(in the rows, 128 means zero)
One turn or mirror swaps these rows in pairs. Which row does each one swap with?
The rows were stretched afterwards, more along some directions than others.
z7: [137 146 107 135 111 139 120 165 128 107 109 142 122 156 128 144]
z494: [110 156 122 159 155 100 144 122 136 133 147 129 163 144 130 136]
z522: [109 151 123 155 155 108 164 125 134 152 127 130 159 127 149 116]
z636: [138 148 113 122 131 117  82 148 142 143 108 119 117 151 109 149]
z456: [101 134 116 159 135 102 109 102 133 121 151 122 136 110 111 106]
z772: [132 179 138 160 157 122 131 136 126 152 154 111 123 142 147 132]
z111: [131 146 100 162 143  87 113 131 124 134 109 110 134 142 123 124]
z233: [109 158 134 166 161 105 161 123 125 165 142 137 151 132 152 109]
z207: [142 127 100 147 111 129 113 157 131 117  83 129 113 143 138 137]
z149: [115 121 127 159 124 153 119 120 121 126 104 109 114 120 134 100]
z235: [142 167 141 162 146 112 160 130 130 158 139 122 141 134 147 108]
z540: [137 159 107 137 122 123 137 128 109 110 146 114 128 130 137 127]
z290: [128 164 116 137 118 128 148 134 112 104 149 113 122 142 135 134]
z225: [104 182 117 153 167  92 138 109 124 150 168 120 143 129 125 129]
z556: [115 136 117 169 155 102 129 120 139 144 117 117 146 128 142 128]
z967: [111 146 126 175 161  85 138 119 138 148 141 133 141 143 136 119]
z914: [112 136 120 130 111 107 141 129 138 111 140 122 163 126 103 117]
z866: [124 141 140 132 121  96 147 155 138 144 143 157 153 132 104 102]
z27: [113 149 100 154 149 109 110 126 133 121 106 115  87 134 128 128]
z566: [123 155  96 139 121 114 138 145 121 121 115 139 117 147 138 135]
z68: [132 128 131 150 121 134 115 120 108 143 113 114 113 114 136  93]
z880: [140 186 127 163 158 115 128 130 125 161 138 110 114 141 151 131]
z693: [152 143 112 135 100  90 110 173 141 137 111 136 138 145 110 135]
z909: [101 136 119 130 152 100  99 103 143 133 139 121 139 115 116 142]
z935: [139 157 101 177 132 102  97 156 142 149  99 103 111 149 124 130]
z107: [118 171  98 155 122  95 147 130 131 113 153 118 120 131 125 130]
z589: [122 131 115 151 122 131 122 144 131 113 116 144 107 139 134 121]
z99: [123 151 106 121 131 133 137  99 117 102 127 115 108 131 137 136]
z689: [131 149 154 154 155 141 141 116 111 169 137 124 109 131 154 107]
z987: [124 141 121 134 117 117 113 130 123 130 119 109 142 133 110 140]
z691: [134 168 108 153 117 112  82 173 156 132 119 117 126 127 105 152]
z639: [125 136 117 161 144 135  94 144 133 133 103 124 111 117 131 110]
z955: [125 171 143 163 143 114 133 126 130 159 162 113 135 136 136 128]
z33: [132 161 114 135 103 132 120 141 123 115 141 118 108 142 125 143]
z809: [145 170 128 151 164 118 118 120 113 161 144 108 125 139 151 132]
z97: [ 95 151 103 114 151  79 107 112 145 121 149 138 131 133  94 146]
z769: [130 143  93 124 117 121 144 146 121 120  92 133 124 149 140 139]
z516: [133 170 103 169 152  83  83 128 136 160 125 100 110 129 125 129]
z697: [139 163 120 136 114 133 139 155 108 132 133 138 118 141 128 115]
z386: [154 146 121 159 134 106  73 149 128 164 109 125 102 153 121 123]
z238: [117 139 144 181 145 113 160 135 130 147 125 126 129 119 140  79]
z470: [125 157 122 143 120 135 160 114 107 114 141 115 124 127 144 114]

Swapped with z27: z238
Swapped with z97: z866
Swapped with z691: z987

